B =
 82   80   82  -39
 28   26   28   13
 57   56   57  -15
 14   11   14   27
 29   24   30   12
 75   74   75  -32
 43   42   43   -2
  8    5    8   33
 42   38   44   -1
 54   55   53  -11
-38  -41  -39   79
 78   82   77  -35
The bottom-left entry is 78
Report the smallest entry in the last row.
Answer: -35
The entry directly below 74 -> 42
The top-left entry -> 82
Report the smallest entry in the last column.
Answer: -39
The fifth entry, reading row by row: 28
Report the entry just right of 11.
Answer: 14
Report the 3rd entry on the diagonal from the top-right corner.
Answer: 56
Report the 3rd entry from the end, reading row by row.
Answer: 82
The second entry from the end, reading row by row: 77
Report the entry just left of -15.
Answer: 57
Report the entry just right of the smallest entry.
Answer: -39
The entry directly above the smallest entry -> 55
The entry just left of 56 -> 57
The entry just right of -38 -> -41
The last entry in the row that holds the smallest entry: 79
Report the smallest entry in the first column.
Answer: -38

-1.300,-0.582,-0.724,-2.502,-0.261,-1.133,0.488,-2.321,-1.948,2.036,-1.693,-0.489
-0.970,-1.861,-3.087,-2.561,-1.031,0.643,-1.492,0.660,0.646,-1.824,-0.503,-2.373
-1.871,-1.867,-2.800,-1.192,-1.899,-1.132,-1.785,-0.352,0.835,-1.377,-2.750,0.566
-1.497,-2.545,-0.831,-0.589,0.796,-1.115,-2.053,-0.617,-2.020,1.544,0.832,-0.029
-1.324,0.949,1.469,-1.172,-0.593,-1.078,-1.945,1.062,-2.034,-1.936,-2.204,-1.883
1.267,-0.647,0.733,1.514,-1.572,-1.972,0.391,-1.594,0.598,-1.966,-0.045,-1.566
2.050,-1.221,0.593,0.953,-1.755,-1.959,0.352,-1.879,0.500,-2.045,-0.171,-1.106
-1.409,-1.978,-0.164,-2.026,0.169,-1.154,0.401,-1.563,-1.987,2.069,-0.408,-0.061
-1.445,1.022,1.432,-0.990,-0.580,-0.934,-1.175,1.152,-1.511,-1.980,-1.765,-1.874
-1.291,0.744,-1.965,-2.275,-0.570,-1.136,0.384,-2.823,-1.933,1.688,-1.939,-1.387
-1.479,-2.539,-0.751,-0.456,0.815,-1.106,-2.105,-0.730,-2.028,1.496,0.824,-0.060
Rows and columns are numbered from 0.
The entry directly below -0.352 is -0.617
Give the entry at row 0, column 1.
-0.582
The bottom-left entry is -1.479
The bottom-right entry is -0.060
Give the entry at row 2, column 1.
-1.867
Give the top-left entry.
-1.300
The entry directly above the smallest entry: -0.724
Give the entry directly below the largest entry.
-1.980
Give the maximum.
2.069
The smallest entry is -3.087
The entry just left of -1.387: -1.939
The entry in the top-right corner is -0.489
Give the entry directly above -1.192.
-2.561
Give the entry just right of 1.514.
-1.572
Give the entry at row 2, column 0.
-1.871
Give the entry at row 1, column 0.
-0.970
Give the entry at row 1, column 1.
-1.861
Give the entry just left of 0.500.
-1.879
Give the entry directly above -0.045.
-2.204
Give the entry just right of -1.133.
0.488
The entry directly below -1.133 is 0.643
Give the entry directly below 1.432.
-1.965
Give the entry just right of -1.980.
-1.765
Give the entry directly above -0.831.
-2.800
Give the entry directly below -1.693.
-0.503
The entry just right of -1.221 is 0.593
The bottom entry of the column that holds the smallest entry -> -0.751
Give the bottom entry of the column that holds the largest entry.
1.496

grid =
 44 -19   1 -12  14   9 -76   8 -19 -26
 -2 -27  -7  -6 -15  16 -60  -2   3  18
 55 -14  11  -4  -4   0 -47  -7 -25   0
  7  -6   5   9  16 -18  25 -14  19  10
-64  21 -13  23 -14   6  -7  10 -19  -7
-18 -27   1   3  -4  -4 -30 -14   7  64
-55   0  -2 -13  14 -17 -12   0  22   9
  1  -2 -18  -1  -9 -10  26   6 -11  64
  6 -17   3  10  -1  10 -13   6   6  -7
-17   8  -6  19   4  -7 -30  17   9   0
  0 -13 -25 -40  25   9 -62  11 -16   6
-32  15  15 -14 -14 -24 -37   0   0  -3
-13   3 -14  -9 -10  10   1 -11   6  -2
-24 -26  -1 -38 -16 -12  -2   4  -1 -16
 36  11  -5 -18  16  14  22 -12 -22 -16
The first entry in reading order -> 44
What is the smallest entry in the last column? -26
What is the entry in the bottom-right corner? -16
What is the 4th entry, reading row by row? -12
The smallest entry in the last row is -22
The entry in the bottom-left corner -> 36
The entry directly above -32 is 0
The fifth entry, reading row by row is 14
What is the 4th-last entry, reading row by row? 22
The entry directly below 26: -13
The third entry from the end, reading row by row: -12
What is the second entry in reading order? -19
What is the entry directly above -22? -1
The 2nd entry on the diagonal from the top-right corner -> 3
What is the third entry in reading order? 1
The entry directly below the smallest entry -> -60
The smallest entry in the first row: -76
The entry just right of -40 is 25

Questions about the table below.
1) Report the 3rd entry on the main diagonal.
2) Report the entry directly above 754.
3) Report the entry directly below 784.
4) Report the entry just left of the largest entry.
5) Report the entry directly below the largest entry.
6) Report the second largest entry.
7) Report the smallest entry in the last column.
8) Report the smallest entry in the first column.
array([[350, 335, 595, 517, 433, 423, 593, 698, 474, 477, 518, 567],
       [345, 606, 533, 554, 657, 600, 532, 553, 876, 597, 860, 592],
       [478, 498, 386, 481, 354, 498, 443, 696, 394, 306, 663, 518],
       [582, 617, 684, 651, 581, 482, 713, 778, 597, 646, 728, 579],
       [411, 177, 580, 609, 581, 384, 618, 568, 616, 422, 784, 439],
       [727, 754, 686, 741, 670, 684, 833, 814, 787, 677, 804, 936],
       [668, 679, 590, 680, 714, 812, 729, 813, 957, 701, 735, 854],
       [751, 727, 910, 613, 664, 603, 504, 707, 514, 612, 662, 546],
       [443, 426, 505, 665, 487, 411, 526, 548, 345, 510, 462, 434],
       [575, 681, 601, 630, 704, 635, 595, 792, 428, 807, 748, 678]])
1) 386
2) 177
3) 804
4) 813
5) 514
6) 936
7) 434
8) 345

  2  14  50  72
 42   2 -54 -24
-21 -35  -7 -76
-37 -11  73 -21
 46 -66  18 -35
 32  70  45   4
 62 -24 -16 -14
 16 -68 -39  39
Rows and columns are numbered from 0.
The entry in row 0 and column 1: 14
The entry in row 2 and column 0: -21
The entry directly above 16 is 62
The entry directly above the smallest entry: -24
The entry directly below 70: -24
Read off the entry directly below -76.
Answer: -21
Read off the entry just right of 46.
Answer: -66
The entry directly below -16 is -39
Read off the entry in row 0 and column 0.
Answer: 2
Read off the entry directly below -14.
Answer: 39
The entry in row 0 and column 2 is 50
The bottom-left entry: 16
Read off the entry directly below 4.
Answer: -14
